Each path below is one point turned by a fixed rotation once a step. After each direction that follows a path, write how fast that rotation turns it, in degrees each step (0 if it stays still).
Each turn is a multiple of 5 degrees from 10 to 175, or 0.
Each row of a path follows its step; steps can be skipped.

step 0: [ 14.5  -4.7 -14.4 -16.5  -2.5   3.7 -24.1   1.5 -15.2  17.1   8.1 -24.6
  18.7   5.1   0.1  -5.5  -7.9   1.3  12.5 -21.8  -5.9   5.2  15.8 -12.1
 -11.8   7.5   5.3]
step 1: [ 14.3  -6.6  -8.5   5.9  -5.9 -29.5  12.1  33.7  10.3  13.2   7.9 -14.9
  -3.4   1.6  13.5  -1.5   7.0 -14.4   1.3 -12.7  -5.5  -8.9   3.7 -11.0
 -13.2   4.5 -11.5]
step 2: [ -0.3 -12.3  11.6   3.0  -0.6  17.9 -13.6  27.4  15.8  -1.3  -0.9   5.7
  18.0  -8.5  15.2 -19.0  15.3  -3.5  -7.5  -4.8  -8.5  -4.6  25.2  -2.0
  -5.4 -20.5  -6.1]
step 3: [  0.7 -12.7  -5.0 -21.4   7.2  15.6 -15.3   5.3   0.7  23.8  -1.9 -15.5
  13.2   2.3   2.5  -6.5 -14.8  -2.4   3.4  -3.5   8.9 -10.1  10.3 -38.0
  -4.0   3.3   9.6]
step 4: [  9.8 -12.5 -16.7 -12.9   3.0 -18.5  13.3  18.2  -9.0  15.8   9.6  -9.7
   9.1  17.2  -4.9  -1.4  16.7  -7.8  14.5 -10.8 -17.7   0.5  12.2  -9.4
 -14.3   2.2 -16.5]
step 5: [ -4.1   3.5  14.4   9.1   6.9   6.2   1.8  41.3  17.5   0.7  -3.7 -11.5
   8.2   3.3  21.8   8.6  24.6   0.0  -9.4   2.0   0.5  -2.6  10.2 -10.9
  -9.2  -5.1  -8.8]
step 6: [-13.4 -11.8  -4.0 -16.1  18.4  21.2  -2.8   7.7  16.3  15.8   0.4  -1.1
   8.8  -8.1 -12.2 -11.7   2.3   4.4   0.8  -4.1  -6.9  -6.6  24.9 -23.4
  10.3 -11.5  17.5]
step 7: [ -6.2 -10.9 -17.0 -12.3  20.5   3.0  -1.3   9.1  -9.0  17.7  16.0 -13.8
   9.5  20.8  -8.6   7.5  -6.5  -4.7  -1.6  -2.1 -15.3   1.6  -2.7 -24.0
  -9.8  16.8 -21.3]
step 8: [ -7.5   9.8   2.9  -3.3   3.3  -6.8   9.5  29.0  16.6  -3.5   4.4 -19.9
   9.5   5.6  14.6  21.2  25.5   3.7  12.8 -13.6 -25.2   2.0   8.1   0.0
  -2.9  -1.2  -0.5]
[  1.8  -6.1   1.1  -3.2   3.9   9.8  -1.9  -9.4   3.1  -3.1   6.3   5.4
   1.3  10.8   3.6   0.1   0.5 -13.4   1.1  -6.4   1.4  -4.3  -0.7   0.1
   2.2   8.1   6.4] => 100
[ -2.3  -3.7  -4.2  10.9   7.3   4.5  -4.4  -1.7 -10.4  -2.8   2.8   6.1
   5.1   2.1  -1.1  -6.3   4.4  -1.6  -5.2   3.1  -3.8   1.8   0.6   5.0
  -7.7  -1.2 -13.5] => 140
[  4.3  -3.1   8.5   0.4   1.8 -12.5   4.8   3.9   8.0 -10.1   6.6   1.0
   0.9   2.5   4.4   2.4   2.0  -3.1   7.7   0.1  -1.3   4.3  -2.6   0.8
   2.8   2.9 -13.0] => 110
[  6.4   1.4   7.5   2.8   6.1   5.8   4.4 -11.5   4.1  -3.2   5.9  -7.6
  -1.7  -4.9   4.4  -4.2  -3.6   3.9   1.8   9.3  -1.7   1.5   9.0  -4.7
  -7.8  -4.5   3.0] => 110
[  9.1   6.7   0.3   9.4   0.3  -2.0   2.7   1.7  -4.6   2.9   1.8  -1.4
  -7.3   4.3   4.5   3.4  11.4   6.3   0.9  -2.7  -0.7 -13.0   6.2   3.7
   2.7   7.0   1.1] => 100
[ -2.4   5.9  -4.8  -6.0  -6.3   5.1   5.3  -6.5  -9.8   2.3  -0.7  -0.9
   3.6   0.6   8.8  -3.0  -5.6   4.0   9.1  -1.0  -3.9   0.8  -0.1  -7.2
   6.3   6.8 -10.2] => 100
